(in the rows, 128 means zero)
Named moves (each a turn or a mirror), then the moves between two rows, first move first; the first pair answered
j366:
[147 104 131 129 152 103 109  92 120  97  80 128 110 153 119 124  92 117
 117 127 154 105 161 117 130 138 141 164 118 127] -> [129 130 124 133 134 160  86 140 111 101 141 143 112 150 102 115 146  98
 112 162 152 115 127 109 120  95 157 145 116 165]
[ 96 156 128 102 116 168  84 131  83 153 168 173 109 125 122 147 175  98
 128 188 156 146 120 106 118 117 151 105  96 148] -> [121 119 139  96 143  81 120  62  98 147  75 151 107 131 149 161  95 123
 133 135 155 131 168 117 133 180 129 135  96  88]
[113 125 110 143 115 131 129 133 119 109 112 149 112 124 121 146 123 115
 135 118 117 154 118 135 124 112 132 142 135 129] -> [113 122 110 143 115 126 129 129 120 109 108 147 111 125 123 146 117 114
 136 114 117 154 121 137 124 113 132 145 135 127]
j421:
[109 130 133 121 129 131 106 111  98 127 109 155 125 112 130 142 119 117
 134 135 130 148 119 133 109 120 127 124 111 110] -> [135 118  98 128 160 132 145 123 132 138 121 113 125 126 145 125 115 125
 119 164 138 132 124 120 135 140 129 116 116 123]
[140 132  82 134 147 145 131 152 125 130 145 109 128 129 131 135 151 110
 118 186 136 130 120 102 160 120 124 117 115 123] -> [114 145 120 127 111 137  89 132  86 113 119 162 129 111 118 156 148 103
 138 148 127 151 124 116 133 102 119 125 110  99]
[125 126 131 130 101 139 134 139 152 142 152 121 117 106  99 121 127 142
 106 127 136 114 120 134 124 127 132 137 142 148] -> [122 122 135 126  96 116 129 120 137 122 112 137 118  98 103 134 103 144
 117 105 131 123 136 139 120 132 121 142 140 121]
[134 133 128 113 157 129 156 120 136 148 119 117 131 143 111 148 133 148
 153 140 122 127 156  98 163 127 124 158 145 107] -> [114 145 151 113 138 151 132 131 125 158 148 133 131 139  96 149 161 143
 154 139 121 130 137 105 150 108 135 159 141 123]
j869:
[147 134  96 152 112 162 153 153 166  91 151 117 119 156 128 101 119 127
 119 133 122 125 158  97 165 127 128 133 167 153] -> [145 122 120 137 148 141 152 115 162 146 159 100 109 167 141 102 127 132
  97 156 152 103 143 109 176 162 151 147 128 144]
[153 128 138 155 100  93 174 128 144 112  67 135 116 137 140 118  93 140
 142  64  88 155 170 115 159 145 102 142 152  95] -> [156 148  86 158 101 163 169 176 147 101 121 141 103 153 137 101 139 112
 131 137  97 174 155  84 182 124 113 113 158 134]
[158 134 139 112 126 114  83  85  76 143 164 163  98 120 129 158  95  92
 127 108 144 118 107 129  83 123 120 108 100 106] -> [159 139 129 118 108 122  85 104  77 114 157 170 104 117 123 159  91  88
 139  97 128 129 115 120  78 107 109 101 121 108]
[121 147 148 107 129 130 140 137 133 143 156 114  95 129 124 137 155 131
 106 153 139 103 127 123 138 140 140 120 118 134] -> [120 139 170 107 120  97 142 121 130 137 125 115 103 118 122 147 132 145
 114 112 128  99 138 134 123 144 128 131 124 116]
Now pairs of rows:
Each pair is 2 to 3 moves apart.
[ 92 103 203  96 107  83 122   2 109 177 116 168 103 145 143 149 131 157
 132  68 130 127 129 145 137 168 147 157  89 128] -> [157  97  67 140 117 143 220 118 204  95 151  85 123 168 150 100 117 160
 133 112  92 129 159  84 184 143 111 112 178 189] -> j869, j421
[123 106 138 161 124 122 107 189 154 150 200  82 115 131 110 125 132 163
 121 126 104 136  66 148  76  81 155 128 132 161] -> [123  84 158 144 130  50 102 125 126 130 103 104 116 117 129 156  69 175
 139  79 101 147 102 160  73 111 135 150 121  91] -> j869, j421
[133 140 105 132 134 153 125  95 136 156 119 155 101 166 129 132 152 114
 129 151 135 157 136  96 146 122 144 138 133 108] -> [132 137 118 135 112 127 128  92 136 130  88 159 111 153 125 142 125 125
 147 103 118 156 151 103 128 115 126 146 150  94] -> j869, j869
[132 116 117 145 140  89 129 158 148 132 138  72 170 109 134 149 109 147
 122 129 118 112  97 170 106 137 111 117 125 122] -> [114 136 108 144 122 135 101 178 130 125 169 102 161 110 123 145 144 125
 124 158 122 131  84 159 105 111 121 103 123 142] -> j869, j421, j869
[151 105  85 114 117 101 115 112 154 134 126 111 114 152  98 131 113 145
 111 122 127  92 127 122 129 114 143 133 132 124] -> [138 116  99 113 104 118  96 120 142 143 151 128 113 148  87 128 136 138
 112 125 131  96 113 126 120  98 152 132 128 134] -> j869, j421, j869
[130 136  98 143 160 136  92 131  96  91  98 157 129 129 156 135  96 116
 132 179 134 157 133 113 160 122 104 102 110  88] -> [118 129 158 143 178 119  85 108 103 172 146 125 127 131 151 127 124 132
 110 173 154 117  96 143 146 142 135 123  77 111] -> j421, j869, j421
[128 155 139 135 128 174 143 153 147 133 152 104 156 138 110 103 165 124
 104 147 144 138 110 102 141 141 126  97 129 134] -> [121 158 159 139 102 172 132 153 145 122 150 117 158 131  97 102 164 126
 116 109 129 143 114 110 126 129 121 106 141 139] -> j366, j869, j421
[129 145 131 139 131 148 103 115 131 104 124 166  86 168 125 123 139 103
 125 148 133 147 137 121 147 125 125 131 126 128] -> [132 133 134 135 152 125 115  98 136 117 110 151  87 171 137 125 128 113
 119 152 139 136 139 125 152 146 129 136 115 117] -> j869, j366, j421
[121 133 119 123 132 170 133 134 171 124 136 125 106 163 112 135 125 160
  87 169 132 129 132  90 161 137 144 171 131 146] -> [126 121 135 121 133 133 140 112 170 119  98 121 111 158 115 144  94 172
  93 135 126 124 150  99 155 151 133 183 135 124] -> j366, j869
[133 142 161 117 149 105 119  76 149 166 110 131 126 153 117 109 124 136
 131  97 142 130 134 154 164 168 129 123 133 122] -> [138 165 108 129 125 166 119 135 156 120 141 144 127 159 105  96 147 115
 140 126 126 157 135 124 170 127 118  94 166 152] -> j869, j869
[171 106 121 149 137 121 169 143 157 130 150  60 153 119 115 118 135 128
 122 122 124 105 116 133 129 113 131 107 129 177] -> [141 121 170 143  95 111 124 125 120 126 135 105 158  98  94 139 137 126
 140  72 114 117 109 152  94  90 131 120 122 160] -> j869, j869, j421
[115 138 118 118 127 137 103 106 101 127 117 143 106 134 123 130 139 107
 124 159 155 135 157  97 143 109 136 137 151 132] -> [109 137 134 117 129 132  98  99  97 142 123 143 106 132 120 133 144 108
 120 156 160 128 148 104 137 112 143 139 143 133] -> j869, j366
[115 141 147 142 122  94 141 144 145 149 130 150 104 139 110  87 129 153
 144  80 129 113 132  95 146 117 110 115 189 170] -> [112 146 140 137 135 116 131 149 138 169 157 150  95 145 112  82 153 141
 133 117 144 112 116  90 154 118 127 108 174 183] -> j421, j366, j869
[150 105 101 134 170  95 169 127 146 137 103  76 137 126 158 121  99 145
 120 139 134 106 133 132 142 167 113 121 115 110] -> [102 126 176 126 139  99 108 115 102 176 134 115 141 101 130 137 138 142
 123 110 138 101  90 165  96 137 135 131  84 116] -> j366, j869, j421
[130 151 126 139 107 153 129 165 143 100 122 130 133 121 131 132 126 115
 146 134 122 133 154  87 107  97 118 116 166 136] -> [112 147 158 115 120 131  99 111 105 128  94 160 120 119 141 151 127 109
 142 142 144 138 149 101 108 121 131 129 125 101] -> j869, j421
[100 134 137 140 143 143 100  88 138 159 184 130 133 153 126 119 164 122
 110 140 129 152 134 111 156 133 131 160 124 148] -> [103 136 118 141 120 129  97  87 124 100 125 160 139 140 126 136 128 120
 138 108 108 179 168 104 149 122 101 158 145 117] -> j421, j869
[140 129 106 134 130 150 148 140 156 124 123 112 126 139 131 113 107 119
 132 148 145 142 143 116 152 140 126 125 141 119] -> [124 141 109 133 112 168 125 151 138 116 133 137 128 131 119 119 122 107
 140 150 140 152 134 116 140 118 124 119 140 121] -> j421, j421, j366
[145 121  89 109 179 104 135 130 118 149 120 101 108  99 137 140 111 138
 117 182 161 115  92 118 134 158 137  91 100 115] -> [118 142 113 117 144 131 108 166 104 146 156 120 122  78 106 142 143 134
 129 164 144 117  64 127 100 111 140  82 108 142] -> j366, j869, j366
[134 132 104 131 124 153 167 159 140  84 117 162 138  83 116 121 124 143
  93 159 121 120 114 144 165 147 102 141 120 140] -> [126 139 115 130 115 164 153 166 133  89 132 170 139  79 110 120 135 141
  95 156 123 119 107 147 159 139 108 141 117 148] -> j421, j421, j421
[ 89 111 152 103 139 117 124 142 127 148 132 117 149 111 121 132 148 132
 122 119 138 125  91 127  79 120 117 115  91 145] -> [ 91 118 135 109 126 134 125 162 130 125 138 122 151 110 115 132 148 127
 128 120 126 135  95 117  76 104 111 107 106 152] -> j869, j869
[135 122  87 115 134 144 128 107 139 103 121 120 110 140 116 127 125 136
 132 167 143 149 149 121 150 177 124 126 137 107] -> [107 128 146 112 124 143  96  90 118 147 148 135 108 130 101 132 148 139
 129 147 154 137 122 147 123 171 145 143 115 113] -> j421, j869, j366
[ 98 139 146 132 121 137  83 171 125 123 133 142 141 109 104 128 125 108
 116 133 104 129  90 134  90  39  95  92 148 143] -> [117 113 165 123 181 109 111 123 153 199 149  89 123 134 129 112 127 123
  83 160 138  90  81 144 120 101 124 114 114 145] -> j869, j366, j421
[141 135 117 126 119 146 143 141 156 110 135 126 130 144 126 115 117 128
 132 120 125 130 141 113 149 121 128 125 163 143] -> [141 123 138 117 139 118 145 108 151 143 126 116 125 147 136 120 109 137
 123 119 141 115 135 126 152 148 139 137 142 127] -> j366, j869, j869
[149 103  95 108 191 119 147  89 145 172 108 128 110 160 173 134 111 116
 107 179 175 129 126 110 175 198 151 136  87 100] -> [101 150 149 129  63 151  81 150 108  88 113 211 138 112 105 150 126 109
 165  63 109 170 125 127  95  89 120 134 146 117] -> j421, j869, j869
[154 131  88 140 129 141 154 151 158  94 126 104 140 107 129 129 122 136
 136 140 121 128 128 127 124 107 121 110 143 137] -> [151 117 127 129 156 103 154 107 152 137 114  92 134 108 142 136 112 150
 124 131 139 106 122 148 123 142 133 130 113 119] -> j869, j869
[117 124 138 135 127 159 122 143 154 159 163 100 103 130 149 123 165 121
 130 147 139 113 126 155 140 154 135 137 118 140] -> [128 114 138 143 109 127 135 137 160 117 107 104 113 119 148 131 118 134
 151  89 114 118 159 157 130 154 107 147 148 113] -> j366, j869
[115 144 125  97 126 135  89  92 103 131 117 189 111 114 154 132 125 135
 140  86 172 173 152 123 134 121 149 135 111 122] -> [142 134  74 107 164 158 136 125 146 144 156 133 113 136 170 105 134 137
 120 138 180 156 145 103 162 135 156 119 118 153] -> j421, j366
[135 145  94 140 114 131 143 171 102  90 110 153 125 124 144 130 126 112
 147 135 115 174 119 100  97 128  96 123 146 148] -> [125 142 124 117 136 113 120 122  72 129  92 172 112 129 155 143 130 108
 137 149 142 172 111 114 100 156 111 136 107 123] -> j869, j421, j366
[107 146 151 122 129 132 106 142 124 154 148 137 140 111 117 134 152 115
 112 133 133 111  81 153 113 100 144 126  97 157] -> [118 144 119 131 138 139 126 167 139 140 150 118 149 113 121 128 148 119
 109 151 130 109  83 142 119  96 136 111 107 164] -> j869, j421, j366
[133 127 109 112 162 137 121 139 146  91  93 138 150 113 133 131 119 143
 137 170 143 124 120 118 123 114 116 105 114  92] -> [118 136 125 109 156 155 105 145 141 116 128 144 147 113 123 127 151 140
 132 179 152 117  98 124 114 106 134 106 103 111] -> j869, j421
[127 135 138 139 117 158 135 175 131 132 159 106 149 119 111 116 148 132
 125 124 126 121  98 131 110 103 123 114 129 151] -> [133 112 160 129 148 108 148 123 132 162 125  90 144 126 130 121 120 149
 118 111 142 102 109 146 119 146 127 136 106 121] -> j869, j366
[108 136 166 102 151 121 131  59 114 112 107 155  87 160 167 173 114  72
 121 120 150 174 154 137 142 146 135 158  71  90] -> [143 137 102 132 163 170 190 139 181 102 174  88  96 179 163 132 136  75
 108 164 138 155 144 106 167 133 134 133 113 156] -> j869, j421
[ 90 141 115 110 141 135 109 136  89 105 101 172 154  96 124 159 144 118
 136 151 112 152 117 148  91 113 131  70  76 115] -> [ 99 139  94 111 140 137 119 139  96  87  87 170 151 102 128 155 132 113
 140 153 110 161 130 139 100 116 123  68  87 110] -> j366, j869
[128 147 117 122 185 124 109  92 130 131  98  81 148 116 129 123 119 123
 129 194 154 114  81 128 117 151 143 129  92  92] -> [106 161 140 126 159 138  85 113 119 135 126  95 158 101 108 123 142 122
 135 175 145 113  61 138  89 118 145 127  92 108] -> j869, j366, j869
[122 121 133 121  97 135 109 116 116 104 126 164 128 147 140 118 128 123
 145 113 111 141 131 126 128 107 133 136 142 139] -> [124 124 132 124 102 147 113 130 124 116 151 153 126 153 140 109 144 120
 139 124 114 136 121 124 129 103 141 133 143 154] -> j421, j421
[130 122 136 102 110 130 110 104 130 192 114 153  86 165 131 151 209 124
 112 141 155 123 146 167 145 158 166 131 126 155] -> [136 116 134 109  81  96 123 106 136 134  57 162 100 149 125 164 159 136
 142  74 121 135 181 168 130 147 129 139 162 129] -> j366, j421, j869
[115 145 144 109  88 122 106 121  95 101 103 168 134 105 109 142 123 121
 150  89 116 153 137 141 106 110 125 139 135 108] -> [114 135 167  99 113 103 106  90  92 141 104 155 129 111 120 142 122 124
 136  99 137 136 126 153 112 134 139 149 107 100] -> j869, j869, j869
[163 144 177  92 140 103 153 112 178 189 141 116 122 110 129 127 163 158
 108 109 119 108  80 138 165 146 126 114 107 106] -> [166 156 147  96 136 143 154 143 182 175 167 122 121 118 124 116 186 141
 105 143 119 121  75 122 175 129 129  96 114 126] -> j869, j869, j869
[131 117 164 179  80 108 138 132 132 158 182 113 175  87 103 133 117 155
 127  89 106  86  92 134 119  83 122 106 142 165] -> [144 132  83 172  78 156 139 158 118  95 159 151 162  99 118 132 118 120
 137 153 107 136 116  90 154  69 108  73 156 154] -> j869, j421, j869
[136 118 135 116 173 105 141 123 145 123  96 118 130 146 138 115 107 169
 118  85 138 129 143 143 107 125 133 130  95 108] -> [140 119 128 123 179 125 148 140 158 139 133  99 129 154 134 101 127 169
 107 105 141 119 128 139 111 120 143 125  94 132] -> j421, j421, j421
[125 133 114 101 131 116 120  86 104 112  87 146 108 153 138 132 104 104
 149 110 109 144 144  94 145 129 127 158 142  81] -> [126 144  91 103 123 152 116 115 106 100 112 152 106 154 132 124 124  91
 148 138 106 155 138  82 149 109 126 141 149 102] -> j869, j366
[128  98 154 123 149  80 157 106 139 156 109  92 127 123 128 124 101 154
 121  94 126  92 137 146 116 145 132 144 127 109] -> [117 111 175 125 140 108 145 120 139 180 154  90 126 124 115 114 133 149
 115 101 129  86 114 151 107 131 147 145 121 136] -> j421, j366
[133 137 127 149  88 133 118 167 151 113 146 124 149 118 105 125 121 140
 147  81  99 121 126 136  98  90 106 120 162 159] -> [164 110  95 138 132  99 157 122 167 116  98 101 130 141 140 124  81 144
 137  99 115 119 161 122 138 147 100 131 155 126] -> j366, j869, j366
[120 121 118 152 118 116 141 144 149 135 115 112 118 112 128 152  97 156
 142 134 111 122 114 139 108 136 108 139 141 115] -> [120 118 127 153 124 113 139 138 154 151 126 103 116 117 129 146 104 159
 136 136 118 115 110 142 109 144 115 145 136 120] -> j421, j869, j366
[137 172 128 125 129 157 125 148  94 107 156 166  81 148 111  98 157 117
 101 151 134 151 107 105 140 142 181 113  94 141] -> [135 154 171 119 144 110 128 109  94 147 139 147  83 144 116 104 140 136
  95 121 145 126 101 128 129 170 190 136  73 125] -> j869, j421, j421
[109 135 156 143  91 106 124 132 122 106 110 128 146 103 104 138 113 155
 146  44  94 117 127 141  93 101 123 149 160 129] -> [126 115 149 119 171  92 142  74 126 183 119  96 112 140 144 128 122 151
 104 123 152  94 118 136 143 174 158 161 106 117] -> j869, j869, j366
[169 129 109 142 142 101 164 124 157  88  99 105 121 139 133 107  99 135
 131 106 118 135 161 121 147 139 111 137 165 114] -> [136 135 178 126 132  81 120  78 118 125  95 141 114 128 122 125 112 133
 130  82 133 131 143 149 126 143 129 159 128  93] -> j421, j869, j421
[103 136 126 110 139 121 107 119  96 154 128 152 149 104 133 141 146 128
 126 164 134 120  96 141 111 133 134 116  90 113] -> [120 118 125 121 135  83 135 117 122 128  89 128 161 101 136 144 103 150
 138 113 113 112 123 144 105 142 114 126 117 101] -> j366, j421, j869
[124 138 161 118 123 153  92  94 109 168 172 159  79 168 118 105 170 107
 119 145 151 134 134 122 159 147 168 162 109 147] -> [119 148 137 116 116 171  83 111  98 140 163 178  84 161 118 110 174  95
 128 164 145 153 136 110 158 130 158 143 113 142] -> j421, j366
[102 142 141 115 135 174 107 132 115 168 181 134 118 140 120 123 173 111
 112 169 146 129 104 116 131 129 147 124 101 147] -> [113 136 105 110 112 145 112 120  96  83  83 172 125 127 128 147 108 107
 147 133 119 168 159 102 129 125 105 119 132  95] -> j421, j869
[ 97 143 129 113 133 154 121 144 112 135 140 134 125 144 120 136 142 115
 148 136 146 130 113 133 116 124 150 134 106 132] -> [109 133 112 116 146 155 140 149 128 138 143 117 125 150 129 129 136 117
 142 149 149 122 116 126 127 133 150 131 108 137] -> j421, j421
[115 120 155 120 110 104 134 110 122 127 111 126 124 113 132 142 104 144
 142  79 119 134 126 149 129 132 122 146 127 103] -> [116 136 115 118 130 163 130 138 125 142 168 127 108 133 134 122 155 120
 124 161 138 140 105 124 155 127 144 122 115 137] -> j869, j869
[159 116  97 136 167 125 151 128 136 134 114 101 115 146 149 131 117 129
 126 162 141 117 135 115 153 153 135 113 119 119] -> [114 145 144 124 123 142  89 122  84 134 123 165 112 125 126 151 145 113
 142 139 138 139 115 132 120 116 142 118 103 113] -> j366, j421, j869
[180 133 150  70 149 133 100 101 138 167 101 146 133 104 103 134 135 112
  88 164 122 132  83 112  72 118 128 115 102  98] -> [176 141 146  78 121 141  94 124 138 135  96 158 141  92  89 137 131 110
 104 138 101 143  90 110  55  90 114 111 124 102] -> j366, j869, j366
